128 stands for zero in the data rows.
Some points, one per row:
[174 139 133 120 141 120  98 144 128 141]
[132  95 150 120 120 154 171  72 157  62]
[146  99 126 118 135 149 121 131 120 134]
[114 192 114 150 145 103  87 132 125 192]
[ 63 160 146 154 115 130 189 145 115 130]
[192 110  97  67 154 169  68 146 143 144]
[ 89 188  98 136 137 135 131 142 102 186]
[207  80 116  79 158 136  93 152 141 116]
[175  89  96  87 128 160 127 123 110 103]
[ 22 111 164 192 100 106 255 108 118 113]
[155 139 112  95 153 143  83 147 131 165]
[ 54 152 143 159 107 113 195  90 118 119]
[158 148 121 103 136 136 126 129 139 124]
[148  72 181 115 108 134 211 121 153  46]
[127  55 132 136 100 149 210 119 113  69]
[139  93 176 127 123 127 150 119 139 114]
10 more points follow, each with its number after it:
[150 100 111 105 137 144  82 146 136 132] 0
[105 117 128 129 123 118 167 152 128 117] 1
[128  76 155 128 124 135 175 121 156  63] 2
[ 78 192  99 136 122 102 140 120 111 159] 3
[ 32 187  95 180 116 120 146 141  60 188] 4
[165 168  98 103 145 131 106 138 138 150] 5
[ 70 143 108 155 118 122  76  99  80 176] 6
[168  83 185 126 128 128 188 113 181  97] 7
[123 132  89  99 141 125  83 136 123 154] 8
[255  30 126  38 150 198  59 126 171  56] 9
Which of these numbered points is nearest to each point below, ignoring the 2 directions in which the first points spread most? Its number follows each.
[ 55 246  51 137 144 111  63 159  85 253] > 8
[168 106 179 138 128 122 142 117 165 122] > 7
[ 52 116  95 192  96 122 169 118  85 137] > 4
[125 141 158 128 119  99 199 107 132 118] > 5
[ 86 161 159 186 110  85 174 113 146 170] > 7
[184  53 105 113 134 172  72 123 148 120] > 0
[ 89 191  91 124 129 102 124 118 120 167] > 3
Now 10 new points, numbered from 0 again:
[120 153 139 158 134  89  85 126 136 144] 0
[168 119  52  71 133 154  64 157 113 168] 1
[186  91 107  84 139 165 127 108 157  95] 2
[120 178 103 133 123 138  95 128 118 155] 3
[ 45 188 130 178 113  82 117 152  95 177] 4
[179 116 160  85 145 140 120 135 155  92] 5
[101 108 188 161 104 130 202 101 142  50] 6
[ 55 220 133 188 115  71 112 136 118 177] 7
[152  82 162 140 140 138 138 135 122 117] 8
[100 153 169 146 113 107 153 132 120 110] 9
The same question for these:
[102 154  85 155 136 124 140 108 113 153] > 2
[ 64 161 159 173 102 109 171 104 147 137] > 6
[106 112 199 145 106 100 192 124 134  59] > 9
[154 148 132 126 140 113  74 150 151 141] > 7
[ 91 144 170 181 114 103 181 106 144  87] > 6
[177 116 135 118 145 134  86 138 139 174] > 8
[ 77 131 126 130 119 116 168  87 128 109] > 2
